In the rows, 128 means zero.
which system made each run
Y, trace 1 (11 x 22)
[[156 135  48 104 129  84 103 152 129 112 143 197 174 108 117 134 157 183
  117 147 124 147]
 [121 113 166 159  96 142 110 166 106 144 155 140 107 110  68 141 195 163
  179  77 122  96]
 [108 156 174 181 150 167 114 103 121 145 120  57  63 129 134  86 122  96
  121 160 152  86]
 [ 77 177 108  99 133 117 150  97 148 146 138 153 121 142 189 133  64  88
  105 179 152 173]
 [142  82 127  44  97 120 187 139 140 122 138 171 197 154 110 153 130 113
  127 111 116 182]
 [193  71 125 118 146 131 130 179 138  85  92  82 158 118  99 119 125 175
  139  64  92  95]
 [154 127 103 216 152  99  25 114 114 121 106  92 102 103 153 145 136 176
  140 134 125 101]
 [110 187 117 194 115 124  91  68 104 159 178 202  87 132 119 116 175  98
  132 172 160 126]
 [ 62 165 175  56 107 176 207 123 132 155 142 172  71 129  96 100 132  86
  130 152 133 124]
 [ 86 100 183  42 126 158 198 178 164 125  96  55 172 129 176 132  87 119
   85 125 114 144]
 [183  78  81 132 151  83 104 144 162 101 127  64 237 147 158 176  67 132
  128  96 110 145]]
T, trace 2 (11 x 22)
[[138 160 140 127 127 166 101 180 112 123 182  89 155 103 149 151 140 215
  170 119 155  75]
 [109 110 175 196 102 147 116  92 118 156 152  96 103 173 160 124 137  72
  159 130 171 177]
 [173 187  90  98 144 123 171 114 127 104  84 179 112 129 127 110  65 111
  117 134 181 172]
 [ 66  59 112  52 114 107 147 147 152 133 122 164 117 127 152 120 125 159
  137 139  62 149]
 [135 115 157 142 109 129 102 153 146 109 111  73 158 132  88 167 149 131
   51  59  90  92]
 [196 124 126 175 174 135  84  67 108 115 149 101 135 125 158 132 122 138
  181 156 105  68]
 [108 170 105 186 127 106 101 121 111 159 126 172  92 116 113 105 190  91
  129 187 170 169]
 [110 167 162  53 108 176 200 162 117 139 144 173 127  96 110 112 121 162
  136 131 176 123]
 [ 65  80 131  84 109 144 158 154 172 120 163  57 115 192 143 115  89  99
  130 104  99 147]
 [176 131 112 159 161  87 109 145 153 101  66  94 180 124 166 178  77 111
   98  82 103 141]
 [177  46 109 158 140  80  88  63 106 141 106 184 148 100 113 128 158 154
  166 156  92 121]]
W, trace 3 (11 x 22)
[[149 164 106 140 137 101 120 146 135 130 127 150 168 119 138 171 118 122
  134 121 145 152]
 [146  73 138 121 112 135 131 115 111 130 127 149 118 131 103 108 168 144
  160 140 130 143]
 [111 167 128 137 135 136 130 153 140 122 118 118  95 115 110  97 116 137
   94 104 130 100]
 [114 136 155 116 126 148 105  97 120 130 143 113 127 133 168 178 119 137
  144 150 122 120]
 [131 110 114 143 122 113 149 120 147 135 136 132 148 160 134 103 121  80
  118 123 134 166]
 [148 130 113  88 148 119 144 153 128 117  94 153 126 101 107 136 119 147
  155 128 116 128]
 [116  91 139 144 128 127 100 139 132 135 129  99 133 111 132 101 157 159
  111 133 111 102]
 [137 180 130 155 123 131 106 115 128 126 153 128 126 135 110 164 124 118
  119 100 140 110]
 [127 122 132 122 123 142 127  99 112 126 133 144  89 152 149 128 144 109
  165 166 135 157]
 [106 131 140 119 130 123 167 147 146 143  95 139 130 113 135  93 101 112
   97 120 143 148]
 [131 103 133  73 130 139 133 124 133 121 136 107 158 116 123 157 109 161
  136 137 106 103]]
T, trace 4 (11 x 22)
[[ 95 124 128 149 102 116 110 108 139 148 157 143 163 131 164 117 135 131
   67 138 135 136]
 [155 160 124 116 122 131 135 119 125 118 153 160 131 142  96 176 124 115
  166  97 113 116]
 [133 103 128 129 154 136 139 161 129 116  97 103  97 132 135  83 156 116
  160 149 106 136]
 [103 134 141 139 126 115 121 125 139 152 110 112 143  90 130 121  97 140
   81 138 156 117]
 [143 121 116 103 110 137 118 101 126 117 180 141 158 159 132 157 133 140
  147 140 126 133]
 [135 137 125 160 134 122 127 164 133 118 114 135  94 141 126 118 145 114
  153  90 115 140]
 [135 121 162 111 141 141 138 108 121 137  86 116 123  95 128 123 113 132
  125 160 138 119]
 [109 121  98 118 113 120 118 114 141 128 167 131 139 148 130 106 127 132
   99 143 125 130]
 [130 156 136 130 128 127 120 154 131 123 132 136 130 125 131 176 130 131
  152  97 111 119]
 [148  89 152 139 141 134 140 118 125 129 108 113 126 130 129  99 145 108
  145 142 120 131]
 [121 146 100 134 132 114 110 121 139 131 120 122 118 113 111 116 103 137
  105 142 149 125]]
X, trace 5 (11 x 22)
[[153 167 170 126 136 148 156 145 132 121 128 126 178 141 168 174 149  85
  113 110 101 128]
 [133  85 113 151 167 107 140  99 139 146 122 129 110 122 105  75 112  92
  177 147  92 101]
 [121 161  79 113 139 103 107 176 135 121 106 123 133  99 106 127 134 160
   99 158 160 145]
 [142 115 185 132  94 161 140 127 109 145 165 137 169 123 131 142 153 153
  139 104 156 123]
 [129 123 123 139 127 140 103  90 127 110 122  85  64 163  98 135 111 101
  144 125 122 119]
 [134 146 105 111 143 120 140 136 132 117  99 159 125 123 193 121 100 142
  129 149 141 168]
 [100  78 153 132 102 105 130 119 141 159 131 143 161 120 118 132 149 122
  102 114 100 128]
 [152 164 112  95 142 146 134 133 131 101 142 121 117 132  89 132 124 133
  128 122 105  85]
 [132 132 129 165 148 132 110 158 120 132 133 113 123 117 175 115 143 146
  164 136 129 124]
 [139 129 136 155 128 108 113  93 126 146 104 124 139 121 106 147 135  90
  106 148 155 149]
 [118 121 117  86 112 141 154 120 127 130 151 164 109 136 112 102 117 140
  149 143 147 141]]
D, trace 6 (11 x 22)
[[123 128 146 110 107 148 130 176 130 107 131  90 109 165  47 162 197  92
  134  90  90 119]
 [190 154 157 167 172 145 131 113 115 103  54  95 109 111 181 109  99 117
  120 133 144 122]
 [ 71  96  88 152 125  72 100  89 144 174 150 162 135 118 147 110 103 118
  129 175 133 158]
 [138 161 117  66 101 151 153 158 122 117 179 154 168 131  84 159 151 162
  132 114 152 127]
 [131  93 177 135 140 159 149 159 128 116  94  85  82 136 132  95 146 121
  145  93  85 101]
 [139 142 102 165 140 100  73  92 136 118  88  91 120 135 145 151 103 112
   82 153 150 151]
 [132 132 115 126 127 116 144 111 122 151 176 199 167 119 164 127 114 141
  178 138 136 139]
 [104 119 139  86 106 136 148 159 132 132 125 138 106 128  53 126 180 120
  121 121 104 120]
 [157 146 155 127 148 166 123 132 125  99  98  67 119 123 158 119 108 149
   95 129 134  96]
 [101 103 107 181 137  86 101 112 149 152 145 120 133 147 163 126 106 100
  146 133 119 156]
 [159 152 108 103 121 119 144 130 118 124 135 178 156 122  88 160 139 134
  150 129 155 154]]
X, trace 7 (11 x 22)
[[110 123  99 126 131 107 152 108 130 150 142 181 108 139 114  79 143  86
  148 173 131 158]
 [ 71 139 149  81 116 133 160 191 144 147 105 115 121 101  98 133 135 134
  105 127 136 136]
 [147 105 159 106 134 157 140 128 135 122 148  66 171 126 141 132  92 150
  136 112 127  87]
 [162 113  74 179 146  95  81 115 140 106 138 107 123 155 130 133 100 129
  158  99 114 129]
 [175 135 116 142 124 114 119 128 105 113  89 198 124 117 128 132 178 136
  127 139 137 170]
 [ 91 128 183 125  98 157 133 101 112 156 130 155  93 107 110 103 166 132
   92 146 137 107]
 [ 76 172 141  84 131 157 128 123 140 131 156  79 102 143 144 165  93 115
  130 161 127 110]
 [123 100 111 125 151 109 152 157 162 127 141 100 173 157 182 119  87  94
  157 120 107 161]
 [163  82  97 139 144  76 135 149 147 123  82 147 160 107  77 114 122 126
  122  88 102 130]
 [175 137 120 126 119 148 104 134  98 108 127 156 122  95  96 112 175 208
  121 130 141  82]
 [113 177 168 182 105 165  79 101 100 139 160 114  88 141 149 155 168 134
  130 138 159 114]]
D, trace 8 (11 x 22)
[[175 163 127 145 161 128 141 148 122 114  68 121 128  94 151 117  84 138
  133 121 171 139]
 [ 90  51 115 126 111 102 106  92 132 158 144 143 125 122 128 108 119 150
  149 159 127 143]
 [150 171 110 111 100 149 111 141 119  97 168 142 134 148  94 150 158 161
  108 103 141 111]
 [122 117 189 145 137 156 142 128 121 133 103 121  94 134 166 135 136 106
  160 111  93 119]
 [127 138 101 138 133 101 118  96 143 128 100 125 131 138 123 121 113  82
   70 158 136 152]
 [127 144 112  92 146 125 153 152 137 137 155 155 161 104 153 128  91 157
  168 136 129 116]
 [117  75 134 120 115 123 123 162 133 130 126 100 132 132  78 119 178 128
  129 121 106 126]
 [181 161 133 164 141 145  98 112 111 103 107 101 112 121 132 139 111 146
  124 111 156 103]
 [ 98 111 132 154 118 116 112  87 120 156 143 160 103 142 165 123 136 109
  159 157 130 151]
 [117 169 123  90 105 136 153 135 133 127 139 166 140 131 100 139 137 118
   85 125 150 144]
 [115 106 152  85 144 150 166 151 144 118 115 100 124 128 150 111  99 131
  147 115  92 105]]
E, trace 9 (11 x 22)
[[168 206 189 152 170 154 147 166 114 124  56 114 130  73 185 164 100 138
  132 101 155 110]
 [102  39 124 149 123 104 104  66 133 176 171 101 171 131 111  86 151 101
  129 208 129 127]
 [157 225  61 125 117 130 123 169 129  87 143 171  97 153  90 136 125 144
  112  85 170 150]
 [115  64 197  93 127 160 157 113 106 149 120 142 113 115 182 137 131 150
  209 145  96 127]
 [ 89 125 124 151 107 112 121 130 163 131 112  69 119 149  81 113 108  80
   33 100 141 140]
 [197 171  94 101 171 130 126  96 117  97 140 162 163 114 180 153  90 160
  162 163 116 103]
 [ 92  50 123 159 105  96 104 171 139 148 130 133 125 140 103 113 199 128
  139 110  86 156]
 [172 203 167 134 138 158 153 119 106 124  81 138 109  89  91 142 108 125
  112 110 179  97]
 [ 79  85 122 109 121 140 101  86 125 145 184 103 115 147 165 106 143 147
  149 211 118 122]
 [120 188 108 141 113 115 152 181 153 117 134 149 136 160 123 148 117  84
  102  62 142 174]
 [178  69 148  78 163 143 163  98 119 113  99 126 142 116 140 113 108 140
  185 155  92 110]]
Y, trace 10 (11 x 22)
[[129 144 106  82 115 145 133 138 132 125 158  57 154 151 105 155  88 125
  148 169 214 176]
 [163  66 105 139 111 123 148 136 134 106 134 148 126 176 170  94  83 146
  177  68 145 187]
 [177 101 140 145 113 116  95  77 117 100  60 148  99 119  91 153 114 151
   89  86 127 126]
 [141 152 123 127 126 154  90  93 106 107 162 158 105 124 160 114 162 186
  102 156  95  69]
 [ 55 163 145 139 120 123 123 142 145 151 152 137  94 141 122 158 164  73
  117 128  74 115]
 [141 151 165  96 163 153 186 139 129 140 114 100 166 118 140 125 141  68
  148 180 130 131]
 [114  92  85 106 151  84 155 181 166 138 112 116 175 107 133  89  75 136
  129 123 134 149]
 [171 106 116 139 104 116  83 143 112 114 124 109 158 123  97 178 137 181
  144 105 178 154]
 [159 111 122 192 120 144  91  88 109 121 159 143  80 149 130  83 140 156
  159 100 133 100]
 [ 87 180 147 138 118 141 113  85 117 131 103 152  39 130 120 139 129 102
   94 144 129 125]
 [ 93 152 172  66 120 164 183 112 134 141 149 157 157 129 184 129 137 109
   98 170 110 128]]
E, trace 11 (11 x 22)
[[138 152  86 191 178 102 132 142 154 152 200  99 183 136 175  94  80  97
  194 131 143 114]
 [179  82  90 105 106 103 119 134 113 102  86 155 127 153  72 157 171 114
  168 142 153 221]
 [138 109 161 133 113 163 143 137 111 121 104 147  87  91 139  62 101 218
  109  77 164  91]
 [ 53 138 156 124 103 117  77  61 132 167 152 112 109 120 119 217  95 118
  120 151 125 114]
 [169 163 116 132 127 157 149 114 134  82 169 146 146 200 177 107 165  87
   82 116  87 131]
 [115 115  95 117 189  82 165 175 153 140  77 149 103  98 128  98  99  96
  194 135  77 131]
 [142 105 154  85 112 133 125 161 122 125  80  92 183  88  95 144 164 169
   65 154 164 141]
 [141 148 123 181 134 139  88 118 119 144 204  97 146 113 122 121 106 171
  161 104 152  59]
 [135 136 128 155 103 131  89  85 103 122 131 144  74 179 124 184 168  85
  169 151 139 185]
 [127 124 142 114 123 152 195 127 132 120 106 186  99 144 165  37 109 113
  101 115 137 151]
 [ 62 112 115  44 132 104 146 138 163 145 122 114 141 101 103 167  63 137
  122 144 100 119]]
W, trace 12 (11 x 22)
[[172 106  90 152 158 115 137 147 151 110 175  90 200 181 189 105 113  97
  160 123 114 150]
 [167 105  80 156 141  60  99 145 125 133  68 172 131  90  69 159 125 139
  170 109 142 172]
 [156 119 144 130 112 164 103 114  89 115 120 157  99 100 108  69 211 199
   88 157 134  82]
 [ 45 198 156 152  98 154 112 126 143 148 190 124  73 145 134 154 101 122
  105  82 129  90]
 [135 134 166  95 128 163 154  74 120 114 113  94 120 179 179 179 108  48
  148 174 128 177]
 [137  80  92 109 168  80 200 159 166 144 107 156 182 108 159  54  70  93
  151 133 129 169]
 [145  83  98  72 130  91 102 178 133 116  91 111 178  64  58 162 144 208
  115 130 112 107]
 [171 129 132 204 112 148  58 143 105 107 187 104 135 147 124 112 211 178
  124  83 101  59]
 [112 215 140 212 116 129  77  73 104 139 134 159  28 150 112 175 123  78
  155 115 157 135]
 [ 99 149 174  75 118 174 191  72 105 143 100 172  83 139 190  85 126  85
  114 226 173 190]
 [ 52  85 144  27 125 122 227 185 186 157 131 115 183 110 141  97  37 122
   98 100 125 148]]

runs to name
trace 13 (2 x 22)
[[ 99 177 138 193 151 159 118 138 122 146 147  71  52 147 134  75 137  85
  172 164 172 117]
 [ 90 147 137 124  91 126 145 131 133 149 116 127 127 143 157 137  88 105
  103 145 228 224]]
 : D
trace 14 (2 x 22)
[[161 115 111  65 123 136 184  78 128  99 104 217 123 149 164  90  91 127
  100 141 117 164]
 [ 57  89 113  74 126  97 134 184 172 133 124 129 132 100 107 132 108 168
  105  89  53  92]]
 : E
trace 15 (2 x 22)
[[ 68 202 107 148 120 107 128 125 150 134 111 164  83 134 104 113 149  69
   21 131 111 138]
 [123 157 181  35 135 174 188 128 118 144 161 149 177 102 155 186 131 131
  184 173 113 110]]
 : Y
trace 16 (2 x 22)
[[101 143 116 169 151  90 131 132 151 161 118 145 130 100 138 107  92 104
  126 114 121 116]
 [152 125 122  83 119 134 127 113 117 117 131 144 155 131  98 158 169 132
  122 163 121 137]]
 : E
trace 17 (2 x 22)
[[162 159 105 209 173  88  96 131 127 127  91 162 129 102 169 113 146 116
  127 129  97 118]
 [ 98 135 156 115 119 119 122  81 111 181 141 161 145  81  93 164 138 121
  143 185 153 118]]
 : D
trace 18 (2 x 22)
[[ 99 165 107 123 113 127 123 135 148 131 177 112 128 151 116 147  83 126
  127 104 156 133]
 [163  96 132 102 131 137 135 110 126  99 123 128 137 164 162 158 123 118
  165 124  96 150]]
 : E
trace 19 (2 x 22)
[[157 128 136 173 138 135 147  85 114 140 116 171  85 110 117  60  75 138
  158  97 163 103]
 [ 84 115 114  94 101 124  67 124 119 125 109 108  93 125 128 185 153 166
  112 187 139 164]]
 : X
trace 20 (2 x 22)
[[119  97  56 135 104 104  89 122 150  84 152 125  74 207  86 105 150 110
   99  97  83 147]
 [157 188 173 136 170 141 117 158 110 117  64 136 120  61 169 182 130 165
  134 113 101  77]]
 : T
trace 21 (2 x 22)
[[119 201 157 160 111 134 105 164 115 132 112 143 134 127 137 194 212  99
   88 135 139 162]
 [128 102 192 129 121 167 183  79 108 162 153 159 107 130 117  91 120  96
  196 129 140 115]]
 : W
trace 22 (2 x 22)
[[172  97 170 128 122 172 131  72 105  99 119 109  87 171 173 146  90 128
  182 101 129 138]
 [ 97  89  98 153 126  84 114  93 157 130  84 140  96 140 153  97  89 102
   69 124 106 163]]
 : E
trace 23 (2 x 22)
[[157 234 132 133 144 174 127 140 125  93 160  92 120 165 137 160 150  89
  121 125 127 101]
 [ 95 113 163 154 159 109 176 150 147 169  78 131 120 113 183 100 109  59
  159 147 121 176]]
 : D
trace 24 (2 x 22)
[[121 106  79 116 127  86 110 108 138 138 171 187 136 127 125 173  79 154
  206 105 104 131]
 [146  99 148 128 102 140 110 169 109 105  72 113  99 140  98 142 213 133
  120 121 120 161]]
 : T
trace 25 (2 x 22)
[[183 132 124 210 144 110 143  76 123 154 167 179 179 123 122  56 138  84
  116 113 135  94]
 [107 150  72  66 125 123 118 128 116 112 124 177  42 132  62 138 157 137
  177 184 121 144]]
 : E
trace 26 (2 x 22)
[[109 102 142 126 125 138 121 116 136 124 121 115  94 126 159 107  81 162
  130 105 115 106]
 [129 139 134 127 122 126 106  88 128 117 117 123 130 150 140 168 137 100
   86 147 115 139]]
 : T
trace 27 (2 x 22)
[[102 128 185 170  92 152  96  74  99 145 122 160  66 133 131 130 179 126
   92 129 122 117]
 [ 78 191 139  76 137 155 142  91 130 133 138 127  88 141 156 156 102  91
  119 196 124 128]]
 : X
trace 28 (2 x 22)
[[169 133 142 119 155 121 129 108 106 129  90 161 123  95  92 164 147 118
  174 146 106 110]
 [110 135 117 139 125 148 119 129 122 133 150 114 108 127 135  53 160 146
   96 179 158 122]]
 : X
trace 29 (2 x 22)
[[165 161 106  99 103 150 137 131 138  84 180 144 158 172 108 148 123 142
   91  66 111 102]
 [154 119 145 171 155 134 109 145 113 115 108 137  77 126 158 132 161 132
  207 107  70 109]]
 : X
trace 30 (2 x 22)
[[151  95 137 137 134 118 162 184 152 121 101  92 152 128  53  95 147  95
  119  65 114 120]
 [144 104 117 127 163 123  82 113 125 126 114  54 133  94 141 138  83 184
  161 171 144  92]]
 : T
